128 stands for zero in the data rows.
Some points, each followed by its number:
{132, 120, 132, 130, 129, 134, 127, 169, 120, 125, 138, 130, 114, 146, 135, 131, 129, 142, 175, 157, 133, 155, 131,
 099, 104, 116, 139, 149, 121, 121, 153, 117} 0
{112, 097, 164, 125, 124, 135, 067, 178, 091, 053, 138, 140, 140, 180, 114, 061, 102, 162, 103, 152, 149, 165, 123,
 135, 093, 161, 116, 157, 140, 121, 128, 107} 1
{177, 139, 162, 134, 115, 118, 160, 109, 170, 238, 154, 093, 122, 086, 146, 188, 112, 175, 208, 168, 144, 142, 157,
 102, 173, 109, 155, 069, 030, 112, 143, 097} 2
{137, 087, 247, 143, 120, 155, 050, 152, 125, 135, 200, 117, 174, 142, 130, 099, 052, 251, 098, 157, 144, 146, 181,
 134, 111, 204, 108, 112, 053, 094, 111, 116} 3
{150, 166, 074, 105, 134, 110, 180, 049, 158, 185, 095, 115, 150, 086, 155, 210, 158, 084, 058, 034, 095, 076, 112,
 122, 169, 127, 110, 086, 172, 128, 089, 162} 4
{140, 115, 138, 125, 131, 140, 134, 182, 114, 122, 138, 123, 104, 150, 135, 133, 138, 143, 202, 178, 135, 173, 132,
 079, 097, 099, 139, 166, 112, 121, 156, 109} 5
{184, 147, 134, 110, 117, 132, 183, 116, 167, 233, 128, 102, 101, 078, 149, 208, 163, 138, 204, 127, 138, 141, 131,
 072, 190, 085, 147, 080, 082, 106, 132, 114} 6
{078, 141, 023, 131, 156, 118, 145, 232, 081, 008, 075, 191, 035, 212, 119, 085, 182, 027, 204, 190, 135, 183, 076,
 087, 046, 056, 162, 255, 225, 143, 197, 120} 7
{165, 119, 166, 118, 117, 152, 131, 152, 137, 178, 157, 108, 127, 118, 138, 158, 123, 171, 182, 147, 137, 154, 150,
 079, 133, 126, 138, 104, 080, 113, 133, 111} 8
{119, 193, 006, 092, 124, 113, 247, 085, 162, 135, 038, 122, 033, 092, 125, 144, 232, 000, 169, 109, 132, 131, 051,
 124, 234, 004, 139, 131, 187, 141, 124, 144} 9
{126, 089, 225, 172, 113, 132, 052, 182, 108, 109, 206, 125, 169, 149, 117, 099, 038, 255, 165, 212, 149, 164, 182,
 132, 063, 193, 142, 132, 039, 125, 158, 096} 10
{027, 089, 160, 167, 144, 134, 038, 216, 050, 000, 149, 183, 130, 217, 080, 000, 075, 119, 093, 196, 146, 170, 104,
 175, 039, 165, 105, 237, 182, 153, 140, 128} 11
{181, 120, 231, 113, 090, 161, 134, 052, 190, 255, 161, 053, 176, 032, 135, 148, 120, 195, 108, 102, 137, 102, 179,
 145, 255, 152, 101, 000, 009, 118, 056, 124} 12
{107, 165, 004, 142, 170, 091, 185, 125, 142, 124, 023, 163, 006, 151, 117, 131, 189, 000, 223, 183, 123, 141, 089,
 131, 088, 012, 187, 236, 182, 087, 200, 109} 13
{171, 128, 185, 138, 116, 136, 136, 114, 164, 233, 159, 091, 135, 090, 141, 176, 103, 187, 178, 151, 138, 129, 167,
 107, 168, 133, 140, 069, 040, 106, 126, 106} 14
{189, 137, 165, 105, 111, 134, 162, 103, 185, 253, 148, 086, 123, 073, 155, 207, 136, 172, 177, 120, 124, 138, 148,
 084, 195, 117, 133, 069, 062, 111, 116, 117} 15
{123, 150, 062, 137, 137, 116, 175, 152, 135, 146, 096, 134, 064, 136, 134, 155, 168, 060, 208, 169, 128, 150, 105,
 098, 125, 056, 166, 172, 142, 122, 175, 114} 16
{124, 158, 114, 105, 127, 111, 187, 075, 154, 150, 096, 106, 099, 105, 132, 120, 154, 072, 137, 124, 144, 147, 101,
 156, 214, 085, 120, 101, 121, 129, 115, 136} 17
{109, 143, 086, 122, 141, 117, 120, 106, 104, 087, 119, 150, 171, 141, 135, 143, 127, 102, 030, 062, 108, 093, 114,
 132, 100, 165, 109, 130, 200, 138, 099, 156} 18
{072, 104, 098, 126, 140, 118, 082, 192, 082, 000, 119, 155, 105, 215, 105, 043, 115, 103, 108, 166, 132, 162, 091,
 147, 058, 131, 120, 215, 189, 152, 145, 105} 19
{092, 111, 115, 121, 122, 107, 122, 162, 110, 045, 127, 147, 103, 151, 113, 063, 110, 121, 138, 166, 123, 176, 092,
 156, 110, 138, 123, 182, 152, 151, 142, 129} 20
{134, 122, 123, 114, 130, 115, 155, 119, 151, 118, 145, 114, 116, 146, 130, 122, 129, 129, 096, 121, 129, 144, 096,
 134, 149, 135, 117, 089, 128, 117, 122, 119} 21
{186, 167, 060, 076, 121, 107, 251, 064, 229, 255, 079, 088, 057, 055, 164, 223, 198, 055, 193, 101, 126, 141, 094,
 083, 238, 043, 147, 058, 108, 089, 115, 118} 22
{051, 112, 130, 143, 132, 144, 074, 189, 059, 000, 125, 168, 110, 187, 080, 000, 117, 071, 107, 169, 147, 155, 092,
 164, 087, 126, 103, 212, 187, 162, 131, 130} 23
New points follow, each followed by the numbers of its two nearest points above by angle, smallest number first.
{116, 118, 127, 138, 148, 131, 096, 097, 100, 093, 137, 150, 187, 133, 129, 136, 105, 140, 026, 056, 093, 082, 132,
 150, 072, 194, 104, 131, 181, 133, 096, 167} 4 18
{173, 119, 241, 104, 077, 172, 124, 047, 188, 255, 158, 047, 180, 037, 124, 129, 110, 194, 100, 098, 150, 102, 180,
 163, 255, 149, 098, 000, 000, 122, 046, 125} 12 14
{155, 108, 241, 133, 093, 168, 080, 098, 144, 187, 180, 083, 187, 085, 120, 098, 087, 211, 093, 123, 147, 112, 184,
 162, 205, 175, 091, 017, 025, 127, 076, 130} 3 12
{104, 125, 106, 137, 134, 111, 126, 133, 122, 093, 145, 149, 153, 138, 124, 138, 128, 147, 102, 108, 110, 107, 119,
 143, 078, 146, 136, 146, 166, 160, 139, 150} 18 19
{099, 137, 072, 133, 146, 121, 111, 120, 095, 069, 107, 162, 157, 156, 128, 131, 131, 087, 042, 070, 103, 087, 109,
 138, 077, 164, 114, 162, 213, 142, 111, 151} 18 19
{129, 128, 131, 132, 135, 121, 114, 112, 102, 110, 151, 157, 187, 125, 142, 143, 126, 157, 045, 070, 104, 084, 135,
 129, 096, 184, 112, 124, 175, 142, 108, 162} 4 18
{113, 153, 053, 138, 155, 107, 160, 133, 131, 117, 061, 155, 056, 148, 123, 123, 166, 049, 184, 161, 137, 136, 105,
 130, 104, 058, 165, 195, 165, 106, 177, 115} 13 16
{134, 175, 040, 108, 149, 108, 185, 069, 136, 143, 079, 142, 142, 113, 146, 200, 174, 049, 050, 027, 096, 079, 092,
 119, 143, 124, 124, 111, 216, 134, 100, 163} 4 18
{089, 121, 086, 132, 142, 094, 131, 134, 118, 070, 159, 163, 166, 144, 122, 148, 128, 159, 091, 098, 091, 098, 105,
 150, 044, 155, 143, 163, 194, 180, 150, 162} 18 19
{139, 109, 163, 123, 115, 137, 109, 170, 128, 125, 168, 128, 133, 135, 129, 126, 109, 186, 159, 158, 137, 159, 139,
 100, 106, 146, 133, 135, 100, 122, 141, 110} 3 10
{144, 152, 063, 107, 128, 122, 196, 151, 152, 166, 093, 123, 061, 126, 151, 176, 188, 067, 219, 146, 128, 160, 104,
 072, 155, 043, 157, 152, 136, 116, 162, 117} 13 16
{095, 165, 052, 106, 135, 127, 179, 121, 126, 089, 057, 129, 059, 147, 110, 083, 200, 000, 141, 139, 152, 139, 081,
 147, 195, 039, 126, 143, 174, 146, 130, 132} 9 13
{152, 158, 089, 110, 126, 112, 173, 058, 153, 183, 098, 115, 145, 087, 147, 203, 164, 095, 080, 043, 104, 082, 117,
 127, 171, 122, 123, 085, 161, 125, 097, 150} 4 22
{139, 089, 245, 144, 120, 151, 051, 152, 118, 129, 191, 113, 175, 142, 131, 097, 059, 247, 103, 154, 146, 147, 180,
 133, 112, 203, 109, 115, 059, 101, 114, 114} 3 10
{126, 154, 103, 102, 106, 143, 169, 093, 157, 163, 086, 101, 102, 096, 120, 111, 176, 060, 146, 122, 149, 121, 122,
 147, 246, 067, 123, 055, 105, 134, 109, 133} 17 22
{147, 180, 032, 123, 126, 101, 222, 132, 167, 192, 085, 122, 031, 122, 147, 193, 181, 040, 249, 175, 130, 163, 093,
 085, 160, 019, 186, 144, 122, 116, 187, 100} 13 16
{127, 157, 113, 111, 123, 112, 179, 078, 153, 151, 096, 110, 098, 106, 133, 128, 149, 081, 135, 122, 133, 143, 106,
 156, 206, 088, 126, 100, 122, 126, 113, 144} 9 17
{136, 055, 255, 162, 128, 165, 000, 111, 072, 123, 213, 118, 255, 120, 121, 137, 012, 255, 000, 050, 105, 069, 207,
 171, 074, 255, 053, 087, 081, 127, 054, 154} 3 10
{153, 121, 169, 117, 119, 139, 123, 112, 139, 154, 159, 106, 152, 119, 129, 134, 111, 164, 096, 115, 135, 128, 134,
 126, 155, 159, 112, 074, 097, 115, 104, 120} 3 12
{185, 111, 216, 118, 105, 150, 088, 061, 139, 224, 190, 108, 242, 067, 152, 206, 084, 255, 008, 021, 105, 056, 185,
 144, 161, 255, 088, 024, 080, 135, 056, 160} 3 12
{159, 104, 198, 105, 104, 148, 093, 099, 149, 170, 155, 077, 162, 107, 124, 138, 093, 194, 107, 118, 129, 118, 155,
 136, 177, 162, 109, 053, 060, 107, 093, 113} 12 14
